Each row has a name. Each piece below is followed by the name of the row it came from, unless a question asks for something else. Each question is about the rows just above it. Places in a row count from 1.

tir: [113 137 138  86  77  77]
subis: [ 82 137 138  87 158 164]
Tesa: [ 89 136 119 136 158 165]
Which row holds this, read backwards? [136  89] -> Tesa
Go on from [137 138  86] to the end of its row. -> [77 77]

pezuk: [156 170 100 130 133  70]
Nebeg: [ 85 165  97 128 125  71]
Zumaf: [159 139 140 125 100 132]
tud: [144 170 106 128 101 170]
per: [144 101 144 128 126  71]
gefev: [115 101 144 127 131 170]
tur: [158 141 144 127 106 122]
Go on from [115 101 144] to the end of its row. -> [127 131 170]
Table of tags by key:
[127] -> K_971
[126] -> K_345
[129] -> K_554
[128] -> K_369
[131] -> K_948
[144] -> K_313
[125] -> K_20
[130] -> K_989
Look up the entry of per at place 4 in the table: -> K_369
tud in full: -> [144 170 106 128 101 170]
Which row holds [133 130 100 170] read backwards? -> pezuk
The rest of the row after [144 101 144 128]: -> [126  71]
The rest of the row after [101 144 127]: -> [131 170]

kare: [106 131 167 132 167 148 125 160 178 118 125]
Pavat: [143 123 157 155 150  89 117 172 119 154  87]
Zuv: [118  99 105 131 163 135 125 160 146  92 178]
dor: [ 93 114 109 111 162 135 119 165 108  91 131]
tags:
[125] -> K_658
[131] -> K_18
[118] -> K_697
[106] -> K_503
[93] -> K_761
The tag of kare, keyed by place 1: -> K_503
The rest of the row after [178 118]: -> [125]
Which row holds this, read backwards? [ 87 154 119 172 117  89] -> Pavat
Go on from [131 163 135 125 160] to the end of its row. -> [146  92 178]
[178  92 146 160 125 135 163 131 105] is which row, read backwards? -> Zuv
[118 178 160 125 148 167 132 167 131] is which row, read backwards? -> kare
After [162 135], its row goes on with -> [119 165 108  91 131]

Totu: [189 193 144 193 144 131 165 134 192 142 193 193 128 191 125 126 131 105
 105 172 171 171]
Vak: [161 163 143 162 145 117 138 128 162 142 157 162 121 162 162 161 129 161
 162 138  93 139]
bopos: [189 193 144 193 144 131 165 134 192 142 193 193 128 191 191 190 131 190
 193 165 167 166]
dezo: [141 143  97 143  93 127  88 125 141  94 105 144 129 142 141 140 128 141
 143  90 170  88]
gub: [159 164 137 166 139 135 142 121 161 136 152 164 137 163 162 155 125 160
 164 146 182 146]
letes: [189 193 144 193 144 131 165 134 192 142 193 193 128 191 125 126 124 124
 123 141  79 140]
duseg: [147 149 161 148 164 126 174 129 148 161 177 148 129 149 149 150 128 148
 148 172 135 173]
tup: [105 102 126 101 128 131 147 132 103 125 135 103 125 103 102 103 130 103
 101 147  92 149]
Zeko: [120 118  97 117  93 129  80 128 118  92  98 117 129 117 119 120 125 120
 117  83  66  80]
defa: [100 101 169 101 175 132 172 121 102 173 145 100 132 101 101 102 124 101
  99 170  95 172]
taf: [102 101 159 100 161 133 157 124 101 160 140 100 135 101 103 101 128 103
  98 155  84 157]
Which row holds this, read backwards? [ 84 155  98 103 128] -> taf
Table of tags by key:
[165] -> K_58
[139] -> K_228
[138] -> K_258
[172] -> K_751
[173] -> K_224
[146] -> K_832
[83] -> K_784
[147] -> K_801
Look up the entry of duseg at place 20 in the table: -> K_751
asked: [189 193 144 193 144 131 165 134 192 142 193 193 128 191 125 126 124 124
 123 141  79 140] -> letes

pev: [131 140 131 138 126 131 141 123 131 130 126 132 128 123 132 125 133 111
 135]
bobe: [127 160 128  87 136 131 130  98 127 129 129 127 132 128 126 130  90  72
  88]
rav: [135 127 116 127 135 131 130 135 133 125 135 131 127 132 132 135 130 160
 127]
pona: [122 145 133 100 129 120 144 106 122 132 122 119 122 131 118 123 103  84
 101]
rubi: [131 117 132 150 125 126 118 147 129 128 131 127 122 126 129 130 150 173
 151]
vad: [132 126 135 128 124 128 127 123 130 137 131 127 128 123 128 130 125 123
 124]
bak: [123  84 127 172 130 129  86 164 124 126 119 127 136 129 124 126 173 110
 171]
zuba: [126 126 120 120 125 128 128 118 126 121 124 127 125 129 127 121 117 104
 119]
key -> tag
[123] -> K_4
[150] -> K_447
[138] -> K_904
Join pev by its entry at place 4: -> K_904
bobe in full: -> [127 160 128  87 136 131 130  98 127 129 129 127 132 128 126 130  90  72
  88]
After [135 131 130], its row goes on with -> [135 133 125 135 131 127 132 132 135 130 160 127]
rubi in full: -> [131 117 132 150 125 126 118 147 129 128 131 127 122 126 129 130 150 173
 151]
rav in full: -> [135 127 116 127 135 131 130 135 133 125 135 131 127 132 132 135 130 160
 127]

riv: [130 127 128 129 128 129 129 129 127 129 127 129 127 128 128 129 127 128
 128 128 128 128 129 127 128 128 128 129 127 128 128 127 128 129 128 128
 128 127 128 129 129 128 127 129 128 127 129 127 128 129]
sofo: [ 85 138 114 153  69 136 141  89 111 121 149 147 127 112 177 130 161 141
 121 148 114 146 116 151 123 141 128 103 160 131 131 113 132 142 153 110
 119 101 138 159 144 147 149 134 155 135 157 143  88 133]
Tozi: [112 132 123 137 106 131 133 113 121 125 136 135 128 122 147 130 140 133
 125 136 123 135 123 137 126 133 140 118 140 129 129 122 129 133 138 121
 125 118 132 140 134 135 136 130 138 131 139 134 113 130]
mon: [ 85 138 114 153  69 136 141  89 111 121 149 147 127 112 177 134 161 141
 121 148 114 146 116 151 123 141 158 103 160 131 131 113 132 142 153 110
 119 101 138 159 144 147 149 134 155 135 157 143  88 133]
zil: [129 126 130 128 125 125 129 126 129 130 130 130 127 132 125 130 131 126
 128 130 130 127 124 125 139 134 126 130 128 129 127 127 128 129 123 128
 127 129 128 131 125 128 127 129 128 126 127 131 127 126]
Gomer: [122 129 126 131 120 129 130 123 126 127 131 130 128 126 135 129 132 130
 127 131 126 130 126 131 128 130 132 125 132 128 129 126 128 130 131 125
 127 124 129 132 130 130 131 129 132 129 132 130 123 129]
gani: [139 124 127 133 130 135 132 131 120 135 123 131 123 127 125 132 121 127
 131 129 127 131 135 124 132 127 129 134 121 130 129 123 128 133 128 126
 129 120 130 135 134 132 125 132 130 124 132 121 124 135]
tovuz: [106 133 121 141  98 132 134 108 119 124 139 138 127 120 153 131 145 135
 125 138 121 137 122 139 125 134 143 115 144 129 130 121 130 135 141 119
 123 114 133 144 136 138 139 131 142 131 143 136 107 131]
gani in full: -> [139 124 127 133 130 135 132 131 120 135 123 131 123 127 125 132 121 127
 131 129 127 131 135 124 132 127 129 134 121 130 129 123 128 133 128 126
 129 120 130 135 134 132 125 132 130 124 132 121 124 135]
[128 129 127 128 129 129] is which row, read backwards? -> riv
Which row holds this, read backwards? [134 125 139] -> tovuz
Table of tags by key:
[128] -> K_933
[129] -> K_241
[133] -> K_907
[132] -> K_25
[127] -> K_562
Join gani by its entry at place 44: -> K_25
Tozi in full: -> [112 132 123 137 106 131 133 113 121 125 136 135 128 122 147 130 140 133
 125 136 123 135 123 137 126 133 140 118 140 129 129 122 129 133 138 121
 125 118 132 140 134 135 136 130 138 131 139 134 113 130]
Where do [ 85 138 114 153  69 136 141  89 111 121 149 147 127 112 177 134 161 141
 121 148 114 146 116 151 123 141 158 103 160 131 131 113 132 142 153 110
 119 101 138 159 144 147 149 134 155 135 157 143  88 133] appear? -> mon
The row with [129 126 130 128 125 125 129 126 129 130 130 130 127 132 125 130 131 126
 128 130 130 127 124 125 139 134 126 130 128 129 127 127 128 129 123 128
 127 129 128 131 125 128 127 129 128 126 127 131 127 126] is -> zil

Banun: [114 155  95 135  88 154]
kon: [108 152  87 142  87 155]
luz: [ 93 107 142 172  95 106]
Ziv: [126 115 157 121 178  99]
kag: [130 145 145 112 142 121]
Duzen: [ 89 114  91 163 137 124]
ril: [161 135 172  95 142 119]
Table of tags by key:
[115] -> K_438
[94] -> K_212
[88] -> K_539
[87] -> K_910
[95] -> K_348
[172] -> K_378
[146] -> K_745
[114] -> K_271
[145] -> K_133
Look up the entry of Banun at place 3 in the table: -> K_348
Which row holds [108 152  87 142  87 155]? -> kon
[142  95 172] is which row, read backwards? -> ril

Fosup: [116 103 129 129]
ral: [127 134 130 149]
tameg: [117 122 115 102]
gide: [146 127 137 145]
fet: [129 137 139 185]
vina: [138 131 135  89]
Guzev: [140 130 146 121]
fet in full: -> [129 137 139 185]
Which row holds [145 137] read backwards? -> gide

bomo: [107 135 117 132]
tofes: [114 147 140 140]
roza: [125 143 131 156]
manub: [114 138 146 133]
fesa: [114 145 144 144]
Bor: [140 138 143 137]
sefet: [153 133  90 171]
pivos: [117 132 143 134]
noge: [114 148 143 135]
zib: [116 123 133 123]
rok: [118 121 134 129]
nenit: [163 118  76 150]
Go on from [114 147] to the end of its row. -> [140 140]
tags:
[135] -> K_461
[134] -> K_343
[133] -> K_738
[143] -> K_522
[132] -> K_687
[138] -> K_653
[118] -> K_116
The tag of pivos, keyed by place 2: -> K_687
Which row holds this, read backwards? [140 140] -> tofes
asked: [114 145 144 144] -> fesa
asked: [117 132 143 134] -> pivos

san: [135 115 126  91 136 142 117 112]
nup: [142 115 127  91 136 101 128 154]
bimat: [125 146 107 146 137 101 128 154]
Which row holds [117 142] read backwards? -> san
asked: [125 146 107 146 137 101 128 154] -> bimat
After [115 127  91 136], its row goes on with -> [101 128 154]
tags:
[147] -> K_794
[116] -> K_383
[146] -> K_308
[115] -> K_497
[136] -> K_333
Join san by its entry at place 2: -> K_497
[136  91 127 115 142] is which row, read backwards? -> nup
Go on from [107 146] to the end of its row. -> [137 101 128 154]
bimat in full: -> [125 146 107 146 137 101 128 154]

